Rotation paths and how fast each direction turns (degrees per step)
Each turn is a multiple of 5 degrees from 10 to 175, or 0.
Each row of a path follows its step; steps can be skipped.
path 1
step 4: 5.9  26.2  23.4  -28.7  -4.0  -17.1  -21.2  17.3  -28.2  -25.3  -5.3  -8.9  20.3  3.3  13.3  -19.2  6.7  4.1  32.3  21.7  -5.8  -44.6  -7.6  12.7  21.0  18.1  17.1  -1.9  -30.8  10.5  27.7  -13.2  -5.1  -12.8  2.2  24.8  18.6  4.8  4.1  9.4  -36.3  -25.5  -15.5  -20.5  29.3  17.5  -35.7  19.8  -9.4  -2.1  5.8  4.0  -16.0
step 6: 47.9  -30.0  -11.3  -6.2  7.8  2.1  -15.6  4.5  -12.8  -16.2  19.6  -16.7  -3.1  -40.4  4.6  -4.1  12.4  -30.9  -2.1  10.5  9.3  12.1  -20.4  -33.7  41.1  31.4  19.7  2.5  -13.3  -28.0  -33.8  3.2  5.7  13.3  -0.7  -28.0  -11.7  -26.7  5.4  19.2  -25.4  -22.7  8.5  -6.5  -20.2  -7.7  9.6  -11.2  20.6  7.4  4.5  -20.5  3.1
step 10: -11.1  6.4  1.0  -33.4  -25.6  0.0  -18.0  3.7  2.3  -11.4  3.8  12.3  17.0  3.6  20.6  18.9  -6.9  -25.8  35.3  4.8  -18.6  -26.7  -3.5  21.1  -7.7  -1.2  31.0  15.8  -4.0  -25.7  -7.9  -2.1  1.6  4.6  18.2  40.4  7.4  13.3  11.6  47.7  -22.4  5.3  -5.3  -31.0  7.0  56.7  -22.2  10.7  7.2  -15.6  -6.1  -1.6  -13.3
step 14: 2.9  12.8  -41.5  -17.8  31.2  30.3  -16.5  14.8  -0.8  -29.6  35.4  10.1  -13.0  -4.5  20.0  -10.9  27.8  12.4  -4.2  26.6  -28.3  -5.7  6.3  5.7  -0.4  38.6  1.4  13.1  9.1  18.7  32.3  -6.8  -21.8  16.7  -8.8  25.7  -9.4  5.7  18.7  -2.6  -10.5  3.7  19.6  17.0  -34.5  -17.8  2.5  -25.1  29.3  25.7  -7.9  -5.5  -6.0
step 19: 14.0  -15.9  -11.9  -32.6  10.1  11.3  -11.1  -6.6  17.5  -16.5  32.7  -17.3  5.3  -28.2  26.2  9.1  33.6  -3.5  -13.7  7.4  -15.1  16.2  8.0  35.9  25.7  0.5  -9.8  33.1  9.0  -37.4  6.0  31.9  -2.5  8.7  11.4  -3.6  -28.2  0.9  44.3  35.8  26.1  12.6  -2.4  -4.2  1.5  7.9  -17.8  -9.0  13.7  -0.9  3.3  -25.4  15.8
step 22: -3.7  27.0  11.7  -20.5  11.3  25.8  -9.1  4.7  -38.5  -40.5  37.1  -6.3  19.0  -11.8  42.7  5.4  -18.0  -12.9  4.6  5.1  11.9  5.5  4.2  -12.4  28.6  2.6  14.5  -31.4  -33.1  16.6  21.9  7.7  5.1  -3.5  4.7  -11.7  -8.6  1.8  -21.4  30.2  -25.3  -1.9  4.4  -14.9  -15.9  19.2  -42.9  19.4  2.4  6.7  17.6  2.4  -15.1
step 28: -40.4  25.1  -10.8  2.2  -18.4  38.6  21.5  -6.4  -32.7  -36.2  32.1  -17.7  -5.6  -14.1  15.4  21.2  -11.4  -3.7  1.9  -0.7  -26.2  3.4  -6.5  4.8  30.1  7.6  31.7  20.2  -10.9  -11.9  -10.8  -6.1  -4.3  13.6  21.2  4.3  5.3  -8.0  8.3  48.9  -5.2  -0.2  24.4  -5.8  6.5  27.7  -21.0  25.0  2.3  7.3  -7.5  8.3  -26.2
step 29: 30.4  18.8  0.0  -12.1  12.5  -6.8  1.8  -10.5  17.0  9.4  -20.1  -4.7  23.9  -1.6  8.8  -7.1  9.2  -39.9  16.8  14.6  -15.0  30.2  7.2  -30.3  46.5  -28.3  42.0  6.7  -17.8  -19.8  -3.2  -50.4  17.4  -12.4  11.5  -5.4  -3.3  -7.2  -6.1  28.5  14.1  -22.8  30.6  -21.7  -16.2  1.1  0.2  -9.9  -7.7  6.1  -6.6  2.6  -12.6
-8.2  2.3  0.3  6.1  -9.4  7.3  -5.9  7.1  4.3  0.3  7.7  3.9  -4.0  7.0  -7.6  4.8  -0.9  3.6  3.9  1.3  -8.0  9.9  -7.6  3.2  -2.3  0.2  2.7  5.9  7.4  -8.0  -2.3  10.3  3.7  5.8  1.3  12.7  -2.2  -5.3  0.8  -1.7  6.8  0.6  -9.2  0.0  -3.5  -0.3  -4.0  -0.7  11.9  5.4  -7.8  -1.9  -1.4 : 160
1.9  -0.3  -4.5  9.2  -1.6  5.6  4.4  4.4  11.9  -0.1  3.0  4.7  -1.4  -1.4  9.3  -4.4  -2.7  2.0  9.9  4.3  1.4  0.4  -9.7  -13.5  -3.2  11.1  -1.6  -6.3  7.2  -2.1  10.1  -4.5  5.3  4.8  0.9  -10.7  0.3  8.0  -11.9  5.2  -2.2  3.5  -5.3  -0.7  -1.7  -0.9  0.4  -3.3  1.2  0.6  5.0  1.6  6.9 : 45
7.9  -1.6  -8.0  4.9  2.9  3.7  3.3  5.5  3.4  -1.0  -14.5  -1.7  -3.0  -1.5  -0.2  -3.6  -6.7  -2.1  -3.7  1.9  -2.2  -6.8  -5.2  0.2  1.5  3.7  9.9  -0.4  -2.6  6.5  1.3  6.7  -8.8  -2.6  -0.5  -1.0  -2.2  -9.0  -7.3  3.0  16.2  -2.5  7.6  3.1  -10.0  -1.8  8.7  2.7  7.0  3.9  -1.4  0.0  -10.8 : 125
0.2  3.3  -6.0  1.9  2.8  11.0  -7.1  -3.3  -8.2  -13.6  6.8  -5.8  1.4  0.5  -6.3  -5.7  -3.4  -0.8  -5.0  4.6  8.9  1.2  2.2  -5.0  3.4  3.2  7.5  -8.3  -0.5  -6.6  8.7  8.4  -8.9  -0.6  -0.4  0.0  -1.3  -4.2  10.9  -3.4  -1.3  1.3  -9.7  1.6  -0.3  -7.4  7.7  1.5  -4.9  0.6  8.2  -1.3  8.2 : 135
-0.3  5.4  4.1  -1.1  -2.2  5.7  -9.5  -10.5  0.7  -0.5  -8.9  5.3  1.6  9.2  -2.9  -10.0  -9.9  -0.8  4.3  3.6  -3.0  -3.8  -3.0  -2.4  5.0  -10.0  8.3  -3.0  -6.3  8.7  3.5  -1.5  9.9  9.2  -5.9  -2.2  -1.7  0.5  4.2  2.4  1.8  6.6  -4.7  -0.6  -2.4  13.3  -4.1  -4.8  -6.6  -5.5  -7.1  2.2  -1.2 : 55
4.3  -2.8  4.5  -4.2  6.0  2.6  3.4  6.7  1.0  10.0  6.5  -3.0  -7.2  1.9  -6.1  -3.4  -7.5  -4.2  0.9  -8.8  11.4  4.5  -0.7  3.9  8.2  -0.6  6.5  -5.4  -5.2  -4.9  3.8  -6.1  5.6  3.9  5.5  3.9  2.9  1.4  -9.4  -12.3  9.3  2.4  2.0  -12.0  9.3  -2.3  6.4  -2.9  -3.4  1.6  -6.0  -1.4  2.0 : 80
2.6  -7.9  5.4  0.5  -7.4  0.7  5.1  -6.2  -4.7  -2.7  -5.9  -5.8  -4.9  -1.2  0.4  4.7  -4.3  -2.4  8.5  -1.8  4.3  -9.5  -1.9  -0.6  4.8  2.7  -9.2  0.0  -1.4  -14.9  2.4  11.2  -5.6  9.8  -10.4  -2.0  -5.3  -6.3  -5.4  -4.2  -6.1  2.0  6.1  -2.7  -2.5  -4.9  -8.3  2.0  -0.7  -8.4  -8.8  4.5  1.5 : 120
